Each row is where one point has got to under a steady rotation. How many ticks took it there?
The counts run from 0 to 250.
[143 117 175 136 143 142 135 123 156 144 137 149 120  74  91 133 146 103
 138 169 138 120 121 105  97 148 176 131 147 107 168 129 134 118 114 123
 150 141  93  94  66 144 153  82 127 154  88 154 126 160 135 138 156 128
 103 145 123 130 124 130  74 136  97  71 153 128 142 112 167 114  99 143
 125 116 183 145 117 128  51 103 137]	82
[134 155 155 109 170 155 123 136 169 122 132 154 157  83  92  98 151 133
 175 132 137 135 145 150 111 159 138 150 155 130 157 134 114  95 129 147
 154 187  93 124  72 132 161  87 120 123  96 161 146 167 132 105 149 107
  70 128 140 117  96 106 105 138 130  79 150 115 131  86 162 138 131 139
 108 101 145 120 151 137  59 108 168]	32
[ 77 125 199 144 158 136 103 122 128 127 146 135 124 109 109 114 151  92
 103 148 136 114 143 125 126 123 161 153 124 111 146 141 148 114 126 106
 162 149  68 100  68 116 124  86 119 140  96 122 155 139 111 156 144 112
 122 126 125 118 131 100  86 122 122  76 160 133 124 100 187 105  95 180
  91 128 160 125 141 128  90  89 137]	97
[145 145 161 145 164 175  97 135 160 136 145 141 134  99  91 106 180 101
 180 153 146 124 108 108  83 136 134 153 162 137 172 116 127  99 142 138
 159 169  83 107  96 143 156  88 116 113  89 144 126 140 125 109 139 127
  77 136 110 127 100 114 118 171 109  89 111 123 100  95 138 110  95 136
 120 133 163 126 141 129  69 105 173]	139
[ 98 154 154 137 166 142  78 142 162 139  96 137 167  95  91 146 133  92
 132 150 130 117 145 134 119 148 145 153 157 146 192  93 113  94 106 119
 151 124 103 117  86 126 131 119 105 127 108 138 168 142  98 122 136 110
 110 169 112 134  99 116 115 110  83  79 134 116 128  94 180 138  89 152
 128 113 179 124 146 136  76 110 160]	118
[ 87 143 207 131 156 107  98 132 145 128 118 129 160 111 105 129 112  84
 113 154 133 123 141 134 130 145 170 158 152 142 181  96 101  83 103 101
 153 136  99 114 116 116 129 132 132 126 105 125 155 150  98 125 129  96
  95 152 132 111 118 114 126 136 104  88 160 111 143  87 204 138  90 167
 120 128 176 117 155 125  76 103 152]	112
[107 146 168 121 174 141 110 152 162 108 156 168 141 104 117  77 126 125
 163 118 134 129 153 120 124 148 149 148 184 128 157 137 135 116 127 137
 154 177  69 122  67 127 140 101 120 116 106 146 147 146 100 141 142  93
  84 119 137 125 101 104 109 161 141  88 145 126 105  87 173 141 114 135
 103 105 137 117 156 146  83  83 155]	38
[126 150 154 126 175 143 109 141 162 103 151 149 146  95  93  75 158 127
 177 147 163 137 143 135 136 140 136 167 164 129 153 131 130 110 130 143
 157 183  95 110  74 114 158  91 121 121  97 146 145 153 115 106 155 113
  64 119 130 116  99 116 121 151 147  85 130 116  94  82 157 110 138 118
 111 116 122 125 145 140  82 112 168]	34
[ 92 117 177 149 145 115  98  89 144 136 144 126 121 101  79 109 162 113
 128 157 164 103 123 121 111 146 181 146 164 124 162 121 143  81 126 129
 155 170 107 111  84 120 130  89 138 149  75 143 110 160 150 131 145 118
  84 133 131  96 119 127 117 153 109  49 157 107 124  85 183 103 124 140
 130 110 146 116 127 131  80 128 147]	199
[115 140 155 127 177 137  97 126 144 120 120 164 147 115  94 120 146 115
 169 152 116 138 114 118  80 122 149 131 159 120 167 116 162 110 154 106
 166 162  81  99  96 133 141  89 131  94  80 166 124 112 111 117 147  86
  93 118 109 107 118 133 105 159 130  78 160  98  89 102 148 121 122 167
 100 118 120 110 160 127  94  79 142]	48
[104 142 163 134 175 119  93 133 145 127 181 160 148 118 115  94 149 117
 152 122 130 130 164 122 132 138 152 162 186 133 161 131 120 113 126 145
 165 199  82 136  81 133 122  98 117 115 103 127 137 151 120 149 134  85
  87 114 120 107 100 106 117 174 131  78 124 117  94  94 151 131 111 128
 101 116 151 103 143 156  99  96 165]	149
[102 140 141 147 172 128  97 131 145 142 115 169 160  87  83 126 120 101
 144 169  97 124 155 127 108 126 168 124 188 113 194  94 139 123 119 127
 151 147 116 104  73 136 118  86 126 134  87 169 126 142 114 129 145  85
 121 143 113 124 135 155  99 131  82  66 130  96 103  87 155 124  93 150
 133 105 172 112 127 142  99 111 128]	63
[100 130 169 152 142 133 139 122 161 127 151 169 135  91 124  84 124  86
 123 145 130  89 135  93 121 141 166 117 156 123 175 124 123 120 127 134
 138 135  83 124  70 140 132  87 139 155  97 171 113 140  98 134 149 103
  97 126 138 126 144 148  72 163  97  80 149 140 133  89 196 111  94 154
 112 113 147 135 121 130  84 107 119]	187
[ 96 165 137 141 167 164  95 136 164 121 116 120 180 105  95 114 153  90
 142 144 141 116 116 133 124 150 137 161 154 162 196 100 124  82 125 143
 143 131 105 126  85  98 131  98 123 131  89 139 157 147  94 107 164 111
  68 167 119 116  85 135 128 137  85  92 117 111 126  89 183 125 125 131
 116 112 149 120 148 143  75 115 163]	124
[126 148 152 154 161 164  87 123 136 152 133 134 145 111 116 116 159  92
 156 145 130 109 113 122  75 126 147 157 177 138 194 103 138  94 145 129
 144 158  85 108 115 132 130  85 133 118  79 149 121 135 128 137 133  96
  96 147 104 110 105 119 110 167  90  86 102 116  95 111 136 112  84 128
 122 142 185 113 154 127  85 107 171]	249
[ 99 132 168 137 170 147 107 110 146 139 111 149 140  84 108 133 147 104
 127 157 125 112 144 163 129 120 159 164 130 109 158 123 156  88 121 123
 152 137  85  86  71 100 148 109 139 149  70 165 161 146 125 153 151  96
 112 153 128 119 121  97  97  92 102  74 152 114 118  84 179 124 119 162
 114 112 170 123 151 120  73 118 142]	212
[102 129 178 123 162 118  93 138 166 119 129 138 132  91 101 112 104  88
 140 137 144 132 138 119 141 149 179 165 177 142 166 111 137 104  97 115
 148 111  98  98  93 111 161 124 129 108  93 124 168 148  78 133 154 128
  95 156 127 127 111 112 112 142 113  94 159 123 112  89 200 138  98 121
 131 130 179 127 162 103  70  95 158]	224
[ 79 119 156 145 173 130  76 101 141 135 139 143 125  97 103 131 149  95
 107 160 139 131 141 135 139 118 169 156 140 118 162 125 158  86 110 123
 177 135  92  87  58 121 136  97 113 137  97 134 161 151 108 162 154 111
 136 150 124 101 125  91 108  98 130  62 148 118 102 100 181 109 102 149
 115 121 147 122 133 142  94 115 148]	209
[108 140 171 132 173  96 114 134 144 116 131 173 165 105 104 100 101 101
 148 156 105 125 154 126 117 136 175 131 185 115 171 102 107 118 103 112
 158 173  99 116  95 148 125  94 152 126  99 161 127 153 112 116 126  75
  99 112 125 112 138 151 112 168 115  65 161 105 116  88 174 130  91 155
 115 118 159  97 136 132 104 100 128]	57
[119 161 137 124 165 136  74 115 139 135 157 179 158 124 126 129 152  94
 138 130 114 140 154 127 104 112 157 155 160 107 172 117 145 112 134 131
 163 170  67 102  69 132 135  90 124 110  86 155 143 138 110 146 126  71
  93 133 120 117 120 100  92 150  97  89 122 107  88  92 135 132 121 139
 106 111 163  90 152 160  98 101 162]	155
[113 137 170 144 178 136 155 115 144 134 137 143 162  87 107  96 137  81
 122 175 113 118 135 116 135 148 159 134 149 130 184 106 125 118 124 125
 155 130 103 111  83 106 135  76 174 144  96 182 122 157 119 118 185  97
  93 116 127 113 114 177  98 144 127  87 141 102 121 121 187 104 108 142
 121 130 131 126 117 126  71 102 125]	72
[123 155 151 128 190 138  89 111 130 128 151 175 162 122 103 128 164  99
 151 166 119 143 136 124  98 117 141 148 148 116 175  98 161 115 156 114
 172 167  85  84  84 109 140 103 141  98  79 162 129 135 107 129 157  70
  89 123 118 107 112 123 121 145 124  84 129  90  80  94 140 107 144 146
 106 120 126  98 142 144 103  89 152]	159
[116 135 151 141 147 114 133 103 154 126 167 147 149  94 119  95 118  73
 111 153 130 114 138 104 139 145 192 135 170 133 184 125 128 113  95 148
 143 117 105 108  66 131 147  80 161 148  90 154 114 168 113 131 176 113
  81 137 134 117 129 150  89 152 112  91 144 106 130 119 174 116 103 108
 135 134 159 119 121 129  76 105 135]	75
[125 147 167 128 171 150 108 132 140 115 118 167 140 112 109 115 152 106
 177 160 119 144 120 130  77 118 144 140 145  99 161 120 149 110 146 103
 160 160  74  99  99 140 148  84 134 106  82 173 138 116 110 108 131  89
  92 116 120 123 127 129  90 152 129  78 157 105  92  92 150 117 116 178
  96 122 141 112 168 121  92  84 150]	47
[107 146 164 140 160 141 149 130 162 103 134 157 162  92  94  81 133  98
 133 165 126 112 141 103 125 142 155 134 138 122 171 119 118 123 132 119
 151 138 100 120  72 119 129  75 145 157  96 184 115 152 109  99 164  99
  77 113 127 130 116 179  94 150 114  80 136 116 134  80 195 100 118 164
 112 108 125 129 118 130  79 115 117]	182
[125 136 158 110 163 121 106 139 156 116 125 194 163  92  99 142 122  86
 133 175 103 147 153 108 112 144 159 106 156 118 179  95 110 132 108 121
 163 144  90  95  67 157 156  94 125 116 118 159 145 155  92 106 155  90
 109 137 118 122 131 147  95 129 122  83 156 115 122 105 167 117  98 169
 112 110 144 119 129 142  91  85 132]	172
[ 85 121 181 143 158 110 110 103 142 128 143 148 131  91 107 102 140  97
 110 144 138 110 162 152 140 121 181 163 143 103 160 132 128  96  96 128
 160 155  96 105  68 128 123  99 132 154  97 130 153 163 136 148 127 107
 109 129 137 101 140  92 105 129 132  59 144 128 123  78 188 111  98 150
 111 129 172 122 132 133  88 139 145]	206
[ 74 120 176 152 183 139 100 109 137 136 133 149 122  84 102 118 150 100
 108 164 136 129 159 136 138 128 161 153 136 108 156 115 146  97 109 118
 175 145  92  98  63 125 136 108 128 142  99 143 157 154 114 166 152 108
 134 134 126 110 120 100 115 103 128  63 148 133 102  97 179 107  94 163
 115 128 157 123 129 122  86 113 140]	208
[ 83 154 183 134 139 110  79 120 150 109 148 134 156 131  97 113 147  85
 114 142 144 110 124 101 127 136 168 147 144 147 178 112 102  92 113 108
 162 148 100 134 101 120 119 109 120 126 112 106 139 148  96 100 127 107
  71 150 126 107 112 121 124 161 103  78 148 117 145  76 204 124 108 159
 111 115 147 107 133 139  95 109 159]	0
[ 79 159 178 158 183 147 123 162 150 114 121 118 166 102 100  68 142 106
 156 140 141 113 127 131 122 140 129 174 161 150 165 113 120 101 123 113
 143 146  93 131 103 114 115  83 127 135 110 131 147 125  96 102 142 112
  78 129 116 123  90 152 120 165 116  89 131 121 116  93 190 112  95 146
 105 135 150 127 154 124  70 108 162]	238
[110 147 129 146 161 140 126 109 139 128 118 165 180  90 103 119 140  78
 138 182 105 127 143 138 115 116 156 137 133 112 190  96 138 113 115 127
 162 137 117  92  68 130 130  58 147 152  99 175 129 142 111  97 159  87
 103 129 126 127 131 161  82 112 105  79 138  86 115 109 155 100 112 163
 121 130 149 102 123 141  96 116 134]	66
[113 145 161 157 165 164  95 131 133 154 139 139 150 106 120 124 151  91
 152 139 118 107 117 123  75 139 139 142 181 139 193 119 131  98 130 128
 138 161  70 121 108 137 125  86 121 115  75 150 128 127 128 143 133  89
  97 143 110 116  94 119 101 162  86  88 115 110 113 120 152 125  73 145
 119 128 180 121 158 131  75  85 159]	248
[115 143 139 149 162 131 143 106 150 129 138 155 170  95 116  96 135  83
 135 172 124 114 131 122 133 128 174 150 157 126 185 108 142 119 116 131
 144 128 115 105  78 107 134  75 171 157  81 173 119 162 118 110 167  99
  67 120 126 122 117 167 102 144  96  92 131  93 118 103 166  99 128 121
 133 123 155 115 123 135  82 131 126]	70
[ 83 151 196 140 143 107  96 135 159 114 143 137 163 125 104 112 132  77
 115 139 131 103 142 117 125 129 164 155 144 139 178 114  84  92 113 111
 146 147  94 135 100 136 119 114 120 133 114 123 147 153 107 105 110 106
  70 140 131 109 119 116 117 155  98  80 148 133 158  71 204 131  99 176
 115 118 167 108 136 141  93 118 159]	1
[ 98 134 191 121 167 119 102 141 158 120 120 143 135  98  99 120 102 101
 124 139 140 135 130 120 134 159 170 150 167 153 159 111 140  98  99 113
 150 120  85 105 106 107 156 129 134 112  92 134 165 146  78 136 166 121
  95 152 129 120 104 117 109 135 120  96 163 111 123  99 199 151 103 145
 131 122 159 131 160 108  65  79 160]	223
[ 98 158 150 146 168 165  92 114 157 144 130 123 166 113 120 122 149 101
 127 146 132  99 131 131  99 149 138 148 147 153 199  97 116  60 148 151
 143 154  87 125 101 106 131 116 139 130  78 173 134 136 117 134 153  82
  85 147 132 115  94 122 135 129  82  81 119 114 125  90 183 118 122 151
 125 114 137 120 143 134  84 122 156]	13
[102 177 162 139 160 169 133 140 165 124 136 129 183 109 122  88 145  84
 146 137 145 105 130 143 138 140 136 176 128 145 184 107 104  93 118 133
 138 132  98 119  97 106 146  91 141 142  92 156 149 155 102  99 150 108
  62 141 142 139  95 145 118 138 111 104 113 121 129  87 190 117 116 141
 114 134 159 125 150 132  61 118 170]	126
[107 143 154 126 167 150 114 143 149  97 156 173 145 110 131  85 138  96
 152 134 117 144 145 124 117 111 152 145 148 114 167 137 140 120 123 129
 162 153  57 102  68 144 154  80 129 114  98 150 150 126  90 120 136  98
  89 112 143 129 135 112  80 153 143  94 138 132  96  83 165 116  98 149
  93 135 147 118 163 136 102  79 155]	41
[137 155 160 127 173 153 107 125 138 134 141 182 153 109 112 123 153 103
 160 150 111 130 153 141  94 108 141 157 141  95 167 107 135 123 157 114
 155 178  70  91  82 122 147 107 138 114  79 175 137 139 125 143 126  74
 100 111 121 123 129 111 101 133 113  85 128 106  94  87 142 125 128 163
 103 122 161 100 143 134  86  90 140]	157
